One turn moves each row of this set onto another row. After a few examples, where does it send each row asked below?
Moz: [  9.7  17.8 -14.4  21.1  18.8  13.0  -2.0  20.8 -13.2  20.5   4.7   9.2
  11.8  17.8   2.9 -24.6   3.6  -8.9  -0.6  -2.1 -17.5   3.4  -1.4]
bona: [ 29.6  13.6 -13.5  -9.4  22.3  -7.5 -14.1   3.4 -26.1 -11.8   6.1  11.2
   6.6   8.0  14.5 -23.1  17.8   7.0  -6.0  11.6   0.3   3.6 -12.7]
lubag: [ -4.4  16.8  21.3  -9.0   9.1  -2.3  -2.6   6.0  -6.4  10.7  14.1  16.7
  23.4   5.9  13.3  -4.7  28.6   5.8  22.2  15.4  -5.0 -16.4 -11.0]
giga: [-15.8   2.7  -4.6 -11.9  -5.4  20.4  12.5 -25.0  -4.9   3.6  -2.1  17.0
  23.7  -0.1  14.3   7.8   4.6   4.5 -15.1   2.6 -18.7  -9.1   2.4]
Vokez: [ 18.5   7.0  -3.6  22.1 -11.1 -15.9  12.8   8.5 -30.5 -14.4   2.2 -17.7
  15.0  14.7   2.6 -24.0  14.3   7.1  -8.3  -3.3 -15.6 -21.2  -8.3]
Tep: [  0.5  18.7  -4.8  15.7  -9.2  -6.1   3.2   1.6  -4.9 -13.6 -16.0 -14.5
  -5.0  14.7   3.7  11.6  -9.3  11.7 -11.9  23.7 -14.1 -23.3   7.4]
rer: [ 23.0  34.2  33.4  -6.2   5.6   2.4  22.7  16.0  -3.4 -13.0 -13.7 -10.2
  17.0  22.1  12.3  -5.0   1.9  12.6 -17.5  14.9  -2.5   1.0   9.9]
pego: [  9.2  13.9  17.2  29.5  23.1   0.3   6.2  -9.3   5.6  -2.1   9.7  -3.0
   7.6   9.2  -5.3   1.4 -21.8  -0.6  -5.3  -2.1 -11.6   0.0  -6.3]
fefi: [  2.2   4.1 -14.6 -15.3  -0.4   9.6   6.9 -13.3 -15.5   6.6 -16.1   2.7
  -8.1  18.3   1.3  27.7   0.9  -6.1  -4.9  12.9 -11.3 -19.2  11.5]
duvo: [ 16.8   6.1  -5.8   0.1   4.0  -3.4   6.4  18.2 -20.8 -15.1  15.1 -34.6
  16.0  20.3  11.1 -11.2  15.9   6.9   5.2   2.7 -14.4   7.7  -6.4]
zamig: [ 22.6  25.4   4.4  34.5  -1.9   9.7  29.3  -3.4   8.1  -7.8  13.0  -0.7
   0.5  25.0   7.8 -13.5  10.1  -2.1  -3.1  -3.1 -13.2  -5.8   9.0]
das: [ 22.9  28.8   7.6 -28.3  23.4  10.9   5.5  17.2  -6.3  -9.9 -17.9   3.7
  14.1  26.5  -1.3  -0.6  20.6  13.5  -7.5   0.5   3.7 -22.6   1.3]
sirat: [ 13.1  -0.8   3.0  21.3  19.6 -12.1  13.4   9.6  -3.5 -15.7   8.5   5.1
  16.1   5.0 -11.6 -21.9  11.4   2.3  -2.3 -13.5 -20.4 -24.7  -7.2]
Rikat: [  2.5  10.5  13.5 -23.6  -0.4 -12.3  11.0  -0.1 -34.9  -8.1 -13.5 -12.4
  10.0  31.1  14.6   3.9  -0.7  16.5  19.6   2.8 -16.3   2.7  -2.4]
Dudu: [ 25.1   6.7  -5.1  20.3   9.8  -6.1  21.5 -13.5  -6.5 -20.3 -16.7   8.3
  16.2  22.3  10.4  -5.2   0.1  25.1   1.1  -1.3 -10.0 -25.8 -18.9]
Kireb: [ 41.3  14.7  -2.9  -9.0  20.4   0.4  -3.7   2.6 -26.9 -13.1   5.6   6.5
   2.2  19.1  21.0 -18.9  18.5   5.4 -12.5   4.0  -6.1   5.6 -20.0]
neru: [ 10.0  11.7  23.6   6.1 -20.0 -14.3  25.9 -22.4 -22.3   3.5  -7.0   0.7
  23.6   5.0   0.8  -5.2   4.2  11.8  -8.8  14.1 -27.2 -17.5  -7.6]
Fot: [  2.3  22.1  21.2   5.0 -13.1   9.2  13.5  19.0  -8.2  11.1  -0.1   0.6
  13.9  -0.2   4.8 -21.8   5.9   7.7 -28.6   4.5 -10.0  -2.9  25.6]
tos: [ 13.7  17.5   0.5 -18.0  -0.2  11.1  -6.9  14.4  -3.4  16.7  -4.4  30.1
   8.6   1.6  -6.7 -11.9  17.4   1.6 -12.4  -1.3 -12.9 -21.0  21.4]
vog: [  9.3  19.4  -8.0 -20.9  -1.5   9.9  -2.3  18.7  -4.7   4.4   0.3  21.1
  10.9   2.4  -3.3 -16.1  24.7   2.4 -17.2  -5.5  -5.2 -23.8  20.0]
Genum: [ -3.1   9.1  35.0  -7.0  -1.3   2.6  16.0 -14.2 -26.4  10.0   0.9  26.6
  25.0  15.0  14.6   2.2   0.7  19.6   3.6  17.3 -15.8   3.5  -3.4]
Divi: [ 21.8  11.6  11.3  12.9  18.8   7.5  14.4 -16.9 -18.4 -20.4  -2.2 -15.6
  -3.5  19.6   5.8 -15.7  25.9  29.6  -8.3   0.2   7.0  -6.6  -3.7]
Zem: [-13.9   3.2   2.2 -11.3  -9.5  22.3  12.0 -29.0  -9.4   1.4   1.8  14.7
  18.1   1.5  13.6  10.1   7.2   5.9 -17.2  12.6 -18.3  -6.8   1.4]
zapu: [ 18.2   4.9   6.0   0.9  28.7   1.1   2.7  16.8   1.3  -6.8  29.6 -13.9
  11.7  13.2  -4.4  -5.1  12.1  -3.2   1.4  -3.5 -15.1  -7.3 -17.9]
sige: [ -4.5  19.9  17.5  17.5   3.5 -19.0  -6.4   9.8 -12.0   3.5  -0.6  13.6
   3.4  10.2 -14.5  -1.1   2.6   4.1  17.5  11.0 -10.2 -17.3  21.8]
rig: [ 30.7  -0.1  -2.7  -1.4  28.4  12.6  -9.5  13.8  -9.4  -3.5   4.4   7.8
   8.2  22.4   9.2 -14.4  25.1  -5.9   1.0 -21.5 -11.4   7.1  -1.3]
Gozol: [ -5.4 -16.5   2.7  10.6   7.7   6.2  10.7  -7.4   5.3   5.7   0.1  15.0
  27.9  -0.8  -8.7  10.9   6.9   0.3  -9.6   1.2 -23.8 -17.0  13.1]
Rone: [ 41.7  14.5   9.3  -4.6  10.1   6.0   3.5   2.3 -22.8 -10.3  -1.5 -13.8
  -1.5  29.4  22.1 -16.9  17.4   7.7  -9.4  -9.1 -11.6   6.1 -19.8]
Bizo: [ 14.9  11.5  14.3  -5.9   3.6 -12.9  12.7  -1.9 -28.0   5.6 -18.5  20.7
   5.0  32.6  -2.0  21.0  -4.4  11.0  19.0  14.5 -10.9  -7.4  14.7]
kodog: [ 20.6  31.3  33.5 -10.3  -1.8  10.7  17.3   3.5  -6.3 -13.0 -20.9 -11.3
  14.0  24.7  22.2   1.6   4.2  13.4 -17.7  11.5   0.1  -1.7   8.8]
zukuf: [ 35.6   7.4   4.0  26.8   5.6   8.1  -0.9   1.0  -5.9   6.5   9.3  10.6
   7.0   9.6  -8.5 -18.7  18.0 -10.2 -19.8 -16.3 -21.1  -6.2   3.7]
noboz: [ 19.1   8.7 -11.0  13.0  27.9  17.3  -2.0  18.9 -17.1  12.3   1.9  13.2
  11.4  21.6   3.7 -22.7  17.0  -9.3   0.5 -13.9 -17.2   7.4   1.5]
Nep: [ -1.3   4.3 -13.5 -11.4   3.3  13.2   7.3 -14.9 -16.0   1.3 -16.4   7.7
  -2.8  24.1  -2.3  26.2   1.8  -8.9  -4.7  12.2 -13.3 -19.8  17.1]
Gubi: [ -7.4   9.6  -3.7 -10.5   3.0  13.4   9.4  -0.3   1.9 -10.3  -9.3 -13.1
  18.3   9.7  30.0   3.8  17.6  20.8  -0.4  24.3 -10.9 -15.0 -17.1]
kelu: [  6.6  -2.6  -0.8 -20.8  11.0   2.1 -10.1   9.3 -10.1   3.7  15.0   5.4
   5.0  27.5   8.4  28.9   0.8 -11.6   2.0   0.3  -7.4 -16.6  -2.7]
sudi: [ 19.8  -0.8 -19.7  -4.4  -5.5  -1.4   6.2  -4.8 -33.8   9.1  -0.2  -5.7
   9.9  17.9  18.8 -13.4  30.2  14.9  15.8   3.1  -1.4 -16.5 -10.0]
Bezol: [ 33.0  10.7   8.5  23.1  -1.3   4.1  17.4  -6.3 -14.0 -12.5 -11.9 -10.6
   4.8  14.5   4.6 -28.1  11.6  14.6 -15.9 -12.0 -26.7   9.9   3.5]
Rab: [  4.6   6.6 -13.1 -17.8  10.0   7.7   4.4 -14.2 -14.8   4.0 -16.7   3.6
  -2.9  21.5  -1.1  27.6  -2.6 -10.3  -7.3  11.2  -9.8 -21.0  10.7]
Banel: [ 25.5  10.6  11.1  17.9  14.6  11.7  18.1 -13.8 -20.2 -19.8  -6.8 -14.8
  -2.3  18.8   5.2 -20.9  19.2  26.6 -15.9  -7.2  -9.2   7.3   1.7]
tofod: [  3.6  22.0  22.2   6.8 -17.0  10.0  16.1   9.0  -5.8  11.4 -15.1   4.0
   5.2   3.5   7.8 -17.8  -0.4   4.2 -23.9   4.0 -16.0  -6.2  29.5]
gokot: [ 13.1  12.1  18.2  -8.2   8.5  -9.6  11.9  -1.4 -30.5   6.1 -14.6  22.9
   3.9  36.5   0.8  19.0  -5.4   2.2  16.2  18.8 -11.2  -9.0  12.5]
Zusul: [ 31.7  21.6   3.6  32.1  -2.0  10.4  18.2  -4.4  -2.2  -2.0  15.5   6.4
   0.0  19.9  -0.4 -15.5  15.1 -10.7 -14.7  -9.8 -18.9  -3.6   9.8]
tinut: [-17.0   1.5   2.3 -12.5  -5.1  19.7  12.1 -24.6  -5.4   3.2  -1.6  13.2
  18.9  -3.6  18.3  11.2   6.0   2.0 -12.4   7.5 -15.5  -2.6   0.1]
Zovif: [ 23.7  23.2  11.9 -33.2  21.1  16.3  -5.7  10.1  -6.5  -5.0 -16.2  11.7
  18.6  23.1   4.9   4.8  22.9  16.2  -3.1   3.1   2.9 -14.0   2.9]
gafe: [  7.1   5.0  -2.4   1.0   5.8  -1.1  -5.9  -0.4 -14.3  14.4  26.1  -9.2
   4.0   1.9   8.1  -7.9   8.7 -12.8  15.6   3.2  -6.3  16.8  10.7]
fev: [ -0.2  11.0  34.4  -2.4 -10.5   1.2  19.3 -14.4 -24.9  15.9   5.3  24.1
  27.1  13.8  15.4   2.6   1.9  20.6   1.3  10.8 -13.0  -1.6  -1.5]
basu: [ 15.9  10.1  20.7  -9.8   8.8 -13.8  14.8  -2.5 -29.4   5.6 -14.4  14.4
   5.1  32.7   2.0  18.9  -5.8   9.3  16.9  17.1  -8.1  -2.9  18.1]
zezar: [ -1.0  13.3  36.7  -0.7  -3.7   0.0  14.3 -14.2 -22.6  12.6   0.9  28.1
  28.9  12.8  12.3   7.8   0.1  16.8   4.1  11.9 -11.1  -0.1  -7.1]

Vokez -> sirat
Rone -> Bezol
fefi -> Bizo
Now these:
gafe -> sudi
Fot -> vog
zamig -> Moz
Tep -> sige
fev -> giga
Genum -> Zem
Gozol -> kelu
Kireb -> Banel
tos -> Zovif

One turn moves each row of this set onto another row. After a few examples, where does it send each row asked below?
Loti: [  4.1  -5.4  -0.3   3.6   8.4  -5.8   3.9   6.0  22.4  -3.2 -15.2  -0.6
 -24.8  -5.2   8.4  10.7 -13.5 -13.6 -20.9  10.0  -5.9  -2.1 -20.5  13.3
  21.4   2.4  -5.7   3.9 -10.9  24.1   8.5  -0.4  11.8   0.0]
Dil: [ -4.7 -22.9  23.6   8.9  -1.2  -0.6   3.8  -5.8   6.3  13.2 -15.3  -4.1
  -2.9   9.0  15.0   9.5  22.6  16.4  20.0  -0.2 -14.1   9.3  18.7  14.3
  -6.3  11.5 -15.6  -1.9 -19.4 -14.6   1.2  -4.8   6.1   1.3]
puvoz: [ 18.0 -12.2  -1.8   4.8  -1.7 -14.6  -5.6  -0.4   2.5  23.4 -10.2   7.5
   7.6   6.7 -10.5  14.4  16.8 -12.7 -26.1   4.2  16.0 -11.8   8.7  -7.2
 -13.9 -22.0  -8.9   2.8   6.5  -9.0  -9.8  14.7  -1.4  18.8]
Kula: [  3.6  26.6   6.0  -7.1  25.8   2.0  23.1   6.8  21.6  -1.2   1.2  11.3
  -1.9  -2.7  -4.9   2.4  -2.7  -4.7  -7.6 -13.1  15.8  -7.2   1.9   3.8
  17.3  -1.1   4.4  16.7  22.8  20.0 -10.0  -7.8   5.8  10.2]
gilug: [ 17.0  22.0  -5.0   9.3  -5.3  -5.8  15.6  -1.0  -1.1   7.9   1.5 -17.0
   1.7   0.9  -9.5   2.5  18.8  -4.7 -17.8  -6.1  33.4 -20.0  12.9  -3.7
   0.3  -1.7 -11.6  -1.1  10.1 -13.6 -12.7  11.7   7.4  25.3]
Teziz: [  2.4  15.3  -0.4  11.3 -14.2  -1.1  11.0 -18.9   5.9  11.8 -10.7   1.5
   5.9  10.8  -0.8  -6.9  23.6  -6.7 -16.4   1.1   5.6   9.4  16.9  -5.5
   2.9 -24.4   9.0   1.2  16.3 -10.5 -14.2  18.0  -7.7  32.2]
meka: [  6.9   2.4   1.1 -10.5   6.6  -7.1   7.5  14.0   9.7   5.6  14.5  22.3
  -1.6  -1.4 -22.6  10.1   6.8  -8.2  -7.1  -6.2  -6.1   7.0   0.7  -3.1
  -8.7  -7.5  16.2  27.4  30.1   6.0 -13.3 -10.5  14.0  15.4]
rotil: [-14.6 -15.3  18.6  10.6   5.6   4.1  -1.0  -9.9   2.5  -3.9 -17.9   4.1
 -29.1  31.3   3.3   4.0  -9.4  25.5   6.9  12.8  -9.1   0.5   8.0   5.4
  -1.0  -0.8 -11.2  -5.7 -20.6 -13.1   1.9  -2.3 -12.3  -2.6]
sifum: [ 20.1 -14.7   3.4   9.7   6.3   2.0   0.5  -5.6   6.1  -0.9  -1.2 -10.0
  -1.6  11.4  16.0  15.2  16.2   7.0  24.3 -11.6  -3.4  -5.6   6.3   1.4
 -12.8  13.8 -27.2 -15.9 -26.0   1.0  11.8  -3.7   6.0   3.1]
rabav: [  2.8   7.4  -4.6  -4.2 -24.6   1.6   7.1  -6.2  -4.5 -32.4  12.4 -10.2
 -19.1  29.6  15.4   4.5 -11.7  13.2  20.4  13.4  -0.4  10.5   0.2  -6.7
  -5.1   0.0 -12.2 -13.0   4.8  -5.9  -5.7   0.5  -6.4  -8.2]
Nasu: [  7.3  15.1   0.1   4.2 -21.4 -15.2   8.3  -8.6  -8.7  10.6   3.0   7.1
  20.6   3.4  -7.0  -7.5  -8.3 -27.3 -18.0  -9.7  11.9  -4.8  12.4 -14.5
  -4.1 -10.9 -13.2  -8.2   9.1  -7.9 -18.1  14.8  -1.9   8.7]
pebi: [ -2.0   0.4   1.7 -10.1 -23.1   0.7   5.3 -12.1  -3.8 -16.1  17.2   9.4
   2.7  14.7  13.1  -2.0  12.2  30.0  23.3 -12.1   0.7   5.7  24.5  -2.0
  -0.5  15.7  -1.8 -19.2   2.6  -7.6   3.2   2.0  -1.4  -2.0]
Mos: [-12.6  17.1  -1.6   3.0  20.9   8.2   2.3  -6.5  -7.0  -0.9 -17.6   5.6
 -21.2  -0.8   5.0   1.1  -4.0   3.6  -8.9  15.3 -22.7  19.1  -7.8  -5.7
  -2.8   9.1  14.4  21.0  10.6  -7.0   1.0 -14.9  16.7  10.0]
taru: [  5.0 -22.0   3.1  11.7  -2.2   3.6   4.1  18.2   5.2  -7.0 -16.3 -19.4
 -31.4  26.3   2.6  14.6  -2.0  12.9  12.7   6.8  -0.6 -11.0   3.8   0.2
  -2.8  -5.2 -20.9 -13.0 -26.7 -12.9   3.8  -5.0  -2.0  -2.8]
Gopo: [ 16.2 -14.7  -1.7  -6.6 -30.7 -11.3  -2.4  -0.6   3.1 -17.5  21.7  -7.5
  -6.4   6.0  10.3   6.5  19.2   7.5  26.0 -15.7  -4.0  -8.1  15.0  -3.6
 -10.4   2.5 -16.4 -15.1 -14.1  -1.6   9.4  -1.4  10.4   2.4]
Bal: [  0.6  -1.7 -12.1   0.9   7.4  -7.4  -1.6  17.4  10.1 -11.0  10.3  -1.6
 -21.4   3.7 -29.3   7.4   4.4  -2.4 -18.3   1.7 -17.6  -9.8  -6.7 -16.3
   2.0   5.0  13.6   8.9  -6.7 -15.1  24.0  -3.7  24.6   4.0]
vir: [-19.5   3.4  12.2  -1.8 -20.5 -11.3   4.8 -12.4   3.2 -22.1  -2.3  -3.6
 -23.0  25.1   4.9 -10.1  -8.0  19.1  16.6  21.6 -15.4   8.3  13.1   9.2
   4.4  -5.4  -5.0  -1.1  -7.6  -9.3  -4.2   3.5 -12.2  -8.1]
kazo: [ 10.8 -11.4  -5.2   8.0 -23.0   2.4   4.3  15.4 -11.1 -18.1  12.2 -20.2
 -25.5  25.4  -3.5  13.8  -5.9  10.4  17.2   5.5  -1.6  -1.0  -1.2  -8.1
 -15.0   9.0 -18.3 -12.6  -9.5 -19.8  -5.1  -6.8   8.2  -1.5]
rugef: [-13.4  -5.2  12.5 -13.0  -9.2  -6.0   4.2  -7.2   2.7  -1.2 -16.5   7.3
   6.6   8.4  30.0  -4.1   8.6  19.4  25.5  -1.5  -7.5   6.4  30.8   5.0
   3.7  -2.0  -9.7 -10.5  -7.7  -5.1   0.7  -1.7  -7.7 -12.5]
Tuzen: [ 14.1  11.9 -15.2  -3.8   6.9  -4.9  17.6  31.1  12.7   4.3  -3.8   8.2
   1.9  -8.3 -14.6  -2.5  -9.1 -22.6   2.9 -16.8  -2.7  -4.3   2.2   6.2
   8.5  -6.7   4.6   9.3   7.4  29.4 -14.6  -9.5   5.1  14.9]
ramun: [-14.2   4.4 -13.7  -9.0 -19.1  -6.4  15.1  29.9  10.6  -8.6  -9.1  -0.4
  -1.3   1.3  -2.4  -2.2 -10.9  -9.6 -10.8  13.2 -19.4  19.6   0.5  -1.6
  25.2  -1.0  18.2  -0.5  11.7  -3.3  -1.0   2.8  11.9 -12.5]
lil: [ -6.3   2.9  15.6  -3.7   9.9 -13.0  16.4  19.8  20.0  10.6   2.2  16.8
   3.7  -5.2 -23.8  -3.4  -7.8 -27.2  -9.1 -18.9 -13.1  -4.0   7.6  -4.8
   9.1 -14.3   4.7  18.8   6.9   3.0  -7.7  -9.0  11.4   3.1]
zono: [  5.4  14.3  -6.5  13.2   2.1 -11.6   4.7  -8.6  -8.4  23.5 -23.1   6.6
   6.6  -1.4 -12.2 -12.1   2.3  -6.9 -15.3   1.6  10.9 -10.4  17.5  14.9
   0.4  -2.1  -8.8  -0.2  -7.8   6.3 -17.9  12.9 -10.9  28.2]
pab: [  8.4   8.0   3.7  10.5  19.1  20.2  19.8  11.2  16.5  10.4  -0.7  13.0
  -9.6   4.5 -13.1   6.8   6.6  -8.1  -8.8 -27.1  -1.5   8.0  -0.9  -9.8
   5.5  -6.7  14.9  12.4  18.7   6.0  -8.4 -14.7  11.5  29.2]
lage: [  0.9  12.9 -13.2  -6.7  -4.9  16.0   7.2  10.8  -7.0 -15.7   0.5   6.5
 -30.5  -3.4  13.1   4.9 -19.6   3.5 -18.2 -16.3  11.4  -4.0  -7.5 -19.4
  16.3   5.7   6.7  -8.3  13.2   5.5   2.3 -14.7  18.2   4.8]

puvoz -> gilug
Mos -> Loti
Now these:
sifum -> Gopo
kazo -> rabav
lil -> pab

